One turn sends every row of this set to another row. A few are shown first. Where does it send the rows asked after them?
zabof: -7, 18, -17, -31, 17, -43, -8, 3, -2, -3, 5, -6, -30, 1, -14, -18
teguv: -16, 12, -37, -15, 8, 13, 13, -12, -7, -18, 14, 18, -20, -2, 3, 5
des: 14, 16, 14, -17, 8, 3, -10, 5, 3, -29, -7, 16, -9, -12, 2, -32
vamob: 11, 27, -2, -23, -3, -3, 35, -10, -10, -3, -26, -5, -21, 4, 14, -16
vidav: -18, 15, -35, -21, 13, -8, -5, -24, -20, -17, 14, 27, -29, 2, 9, -6
zuz: -1, -21, -1, 2, 27, 1, -4, 5, 8, -3, -15, -4, -26, 9, 20, -17
kofu: -4, -20, -10, 7, 23, -4, -2, -1, 7, 5, -3, -11, -14, 16, 19, -20
pozet: -16, 30, -14, -22, -10, 0, 10, -15, -14, -16, -30, 2, -18, -3, 28, -27
peta: 8, -4, -23, -29, 15, 0, -4, 19, -12, -33, -11, -12, -28, 27, 1, -24
Ribe: -24, 8, -1, -31, 18, -39, -4, -5, 4, 5, -6, -7, -33, 0, 10, -11
pomo: -6, 25, -35, -17, 2, 10, -7, -9, -4, -15, 25, 15, -27, 7, 8, 6
Kibet: 5, -3, -14, -10, 16, 14, -7, 20, -14, -27, -11, -4, -32, 30, 7, -10
dedev: -16, 16, -12, -21, 9, -31, -2, -1, 21, 3, -13, -3, -40, 7, -4, -17
Pidop: 14, 14, -5, -1, 3, -9, -26, -6, -19, -18, -1, 21, -36, -1, 16, -33
Gilis: -17, 36, -4, -19, -3, 8, 25, -7, -7, -2, -22, -10, -16, -1, 18, -11
leri: -2, 16, 1, -20, -1, -20, 15, 15, -10, 6, 21, -1, 5, 11, 18, -25
fiso: -16, 18, -17, -19, -2, -2, 26, -15, -18, -4, -30, 0, -36, 0, 20, -22
maliz: -6, 9, 6, -36, -4, 2, 15, 15, -11, -2, 16, 1, 2, 22, 18, -20
Rumed: -6, -1, -21, -21, 6, -4, -1, -21, -9, -9, 21, 25, -34, 2, -3, 5
Sazaf: 1, -15, -16, 6, 17, 2, -5, -16, 8, -14, -16, -11, -18, 22, 12, -30
siz: 4, 24, -21, -35, 13, -6, 14, 8, -18, -5, 24, -4, 5, 21, 10, -21
musu: -18, 21, 2, -16, 6, -9, 20, -20, -15, -4, -37, 6, -18, 5, 11, -25
kuvud: 16, -6, -26, -25, 16, 13, -4, 8, -10, -28, -3, -9, -24, 24, 0, -33
Zib: 2, 15, -24, -26, 34, -36, -8, -12, 4, 4, -6, -3, -33, 3, 1, -14
dizak: -22, 24, -32, -10, 14, 12, -11, -12, -15, -5, 6, 19, -18, -4, 3, 6
zin: 19, 18, 0, -6, 13, 7, -27, -4, -13, 5, 6, 10, -35, -7, 4, -33
Luta: -8, 4, -16, -41, 21, -29, -14, -10, -2, 4, -6, -22, -21, 3, -5, -20
tisir: 13, 22, -4, -5, 2, 1, -20, -2, -29, -3, -1, 19, -40, -9, 20, -30
zeg: 4, 7, -7, -31, 13, -14, 5, 19, -16, -3, 15, -3, 6, 14, 31, -8
Mosi: 3, 22, 3, -8, 5, 11, -7, -7, 5, -24, -7, 8, -4, -19, -13, -24
vunef: 7, 25, 10, -1, 4, 16, -7, 3, 1, -16, -9, 0, -8, -8, -13, -24
gat: 0, 17, -17, -20, 4, -6, 18, 15, -18, -2, 17, 21, 1, 30, 9, -26

Gilis moves to siz
Luta moves to pozet
dedev moves to vamob
And these:
maliz moves to pomo
kuvud moves to Pidop
teguv moves to zabof
Sazaf moves to des
peta moves to tisir

